Rotation paths and how fast each direction turns (deg/step):
Each turn is a multiple of 5 degrees from 10 to 175, or 0.
Each row of a path follows its step; steps can be skipped.
Rotation 1:
step 0: [-14  -3 -11   2  -5  -6  15   9 -29   4  13 -24 -11 -13  -1 -32  68 -25
  43   7  -8  18  -7 -21 -24  -9  -2  18  39   4  24 -15 -12  24   9  20
   7   7  12 -25  26  32   8  18   7 -22 -30   5   7  22 -33  30   7  -1
 -19  20   2   0   6  -7 -26   7   7  42  37  -6 -21 -11 -19  -2 -47  18
  12 -28]
step 5: [-24   7 -30  45  15   9 -13   8 -28  29  18   9 -36 -21  42 -12   2   6
   2  10 -38  34 -13  -4 -15  15  -1  29  22 -19 -22  -4  20 -14  22 -17
  27 -13  16 -17   7  42  52  10  19 -10 -13 -25  17 -18  22   1   0 -23
   0   5  18   0 -10 -33   6 -17 -29  -9   9  25   9  15 -22  21  -9 -12
 -38 -10]
step 7: [ 24  27 -15  24 -10 -21  20  11 -18  -1   8  44 -11 -14 -18  13  23  23
  -2 -26  -7  -9 -38  28 -30 -21  -6  22  47   4   0  23  -5  11   8 -32
  -4  10  23  10  -6 -28 -19  10  26 -17 -13 -11  14   5   9   4  -1   1
 -55  58 -27  -6  11 -17   8 -28   6 -35  11  10  11  22 -23  13  31  -3
   2 -10]
step 12: [ -8  20 -15   8 -24 -19  23  31 -34  14  18  23 -14  11   9 -41  22  -3
 -26   8 -13  -2 -39 -20 -19 -21  -7  -9   9  16   3  11  -6   9 -19 -27
   5  40  -5 -26   5  -5  -7 -28 -37 -22   9 -25 -10 -15 -14   7   5  58
 -20   1  -1 -13   7 -16  -5 -48  19  27  17  -1  -7 -16 -10   3 -62   5
  17 -13]
step 14: [ -1  12  14  11  -5 -33  25 -19  -5  -6  -6  18 -35 -15 -15  12  -8  10
  46   7  13   3 -11 -19 -41  42  -3 -43  22  10 -40  33  28  23  -4 -17
   2  14  -8  -8 -24  21  23  11  -6 -29  12   5   2   8 -14  10  -3  18
  -8 -21 -23   9  16 -43 -10  38 -19  19  36  25  31 -29  11 -11 -18  -7
  15   5]
step 17: [-50   1   3  22   4 -15  -2  11   0  23  24   3 -19  10  31 -26  25 -21
  22  16 -33  -7 -18  11 -20  26  -8   8  10 -25  17   7   7  17 -14 -36
   7  -3  -8  20 -21  38  -9  -6  28   4  -6 -28  -4  17 -39 -32  -4 -23
  19 -10  17  12  23   3 -39   7 -24  26  50  -3  36 -12 -20  20 -25  18
  -8 -27]
step 26: [ 14  -7 -32  -8  23 -33  23 -11 -10 -16  -1  -9 -37 -14 -21 -22  32  36
   2 -23 -25 -13 -22  -8 -51 -13  11  23  56  -3  -9  21  17  18  -1 -16
  39   3   4 -14  -9   2 -12 -28   7 -28   3 -20  -4  -3  -4   8 -20 -28
 -14  -2 -28  13  15 -29 -20  21  21   4 -31  31  20 -12  30 -13   0   3
 -10  16]
step 28: [ -5  39  23  14 -13 -21   1 -43 -10   0 -16  -7 -38  18  37 -12  22  -2
  22  -8  10  -7 -37 -10 -23 -51 -22   6  29  -5 -26   0 -25 -22  -4 -22
  11   9 -21 -40  17   5  18  -7  -4 -17  -6 -11  16   1 -34 -54  -7  16
 -13  -9  42 -28  -1 -11 -21 -16 -16   4  10  19  24  28  -5  15  -1  17
   2   1]
step 31: [-22   7 -15   4   9 -18  10 -28   1 -34   1  24 -26   3  23 -18  17 -16
   7  38   2   6 -12  11 -22 -24   9 -20  -5   6 -36  44  31 -15   0  11
  12  51   8  15  17  37  14  -3 -48 -18   0   6  11 -18 -16  36 -31  -5
   1 -20  15  11  -1 -12 -18 -20 -14  15  25  22  -6 -10  13 -10 -52  25
 -19  19]
step 34: [ -1  38   5  15 -16 -33  25   7  -7   4 -12  11   0   6  17 -16  31  -5
  23  26  -4   5 -32  31 -25  -7  -7  16  21  38  34  -5  20  29 -16  -2
  20  24   5  -7  -8 -12  33  22   9  11 -17 -13  18  21 -59  35   6  -5
 -10  46 -16  -3  -7 -11 -26   6 -12  12  31 -17  10  25 -20  17 -35  29
   9 -10]
[  1   5   9  -3  -2   1   2   9  -4   0  -3  -6  -3  -1  -2  -6  -8   6
  -3 -10   0   1  -5   3   3   4  -2   2   1  -3  -3   2   2   2   5  -8
   5  -2  -3   6   6   1  -2  -2   3  -1   4   5   4  -8   2  15   2  -4
   7   5   3  -3  10   3   0  -5   7  -8  -2  -7  -3   8   0  -7   1  -6
  -6  -3]
130
[  0   2   3  -8   4 -14   5   1  -4   4  -4  -1   2  -2   7   0  -7   1
   0   9  -2   2   0   0   2  -5   7  -3  -1   1   3   4   0   7  -1  -5
  -2   5   3   4  -8  -1  -8   2  -6   2  13   2  -5   4  -2   7   0  -6
  -3   2  -2  -4   2   1   2   6  -5  -6   2   7   3   3   9   5  -3   1
   2  14]
145
[  0  -4   2   0 -13  -1   8   4   1  -1  -5   4   2   4  -2   9  -1  -3
  -2   5   2  -1  -3   2  -2  -4   4   0  -2  -1   1   0   3 -13  -2   1
  -5   0  -4   0  -3   7   6   6   5  -7   2 -12   2  -1   0   4   1   1
  -6  -2   7  -7  -1   5   2   3  -1  -8   4   2  -6  -1   2   0  13   8
 -14   0]
125
[  0  -6   6   7   0   4  -4  -5  -1   2  -1   7  -4   3   1  -9  -4   0
  -3   1  -4   1  11   0  -1 -14   4   3  -4  -2   3   2  -2  -3   3  -4
  -6  -5  -3   3  -1  -9   6  -2  -7  -3   5  -3   9  -5   7   0   4   0
  -3   3  -2  -1  -1  -3  -9  10   3   8   6  -2  -7   7   3   4  -9  -4
  -5  -3]
95
[-3  5  2  4 -3 -6  4 -1 -6 14  7 -5  0  3  4 -2  3 -5 -1 -4  5  3 -1 -8
 -1 -9 -9  5 -3 -3 15  4 -2 -4 -3  1  5 -1 10  0  1  0 -1 -2  7 -2  1 -4
  1  5  0 -1  1  8  6  4  8 -1 -3  3  6  5 -1 -7  0 -9  5  0 -4  8 -4 -1
  3 -5]
65
[  1   4  -2  -1   3   0 -14  -3   2  -1   0  -8  -3  -5  -3  -4   2   0
  -9  -5  -7   6   7   1  -8  -3  -2   4   2   3  -4   2  -7   0  -2  -8
  -2  -7   5  -3  -4   0  -1   7   0   4  -2  -8   7   3   4   2 -14   7
  -4  -3  -1  -4  -2  -2   7  -8   5  -7   1   0   0  -1   9   0   7   2
  -1   7]
20
[ -3  14  -9   8  -3  -7   1   4  -5  -6  -6   5  -3  -8   0   2   4   9
  -9  -2   2  -2   5   0  -1   3   5   8  -2   3   1  -5  -4   2 -11   4
  -1   2  -2   5   7  -5   5  -3   1   6   0   3  -5   3  11  -3   8   2
   3  -1  -6  -6   4   7   0   5   2  -1  -4   0   0  -2   1   8   3  -1
  -5   1]
25
[ 13   5  -3   2   3   6   2  -4  -8   2   2   4  -4   9  10   8  -4   2
   1  -3   4   4  -2  -4  -2   7   0   8  -4   2   4   6   1  -2  -7  -7
   1   6   6   1   3   7  -6   4  -1  -1  -1   1   3  -2   4  -6   1  -1
 -12  -7  -3   3  -3  -7  -1   2   0   1  -8   1  -3   7   1 -10  -1  -8
  -6   4]
170
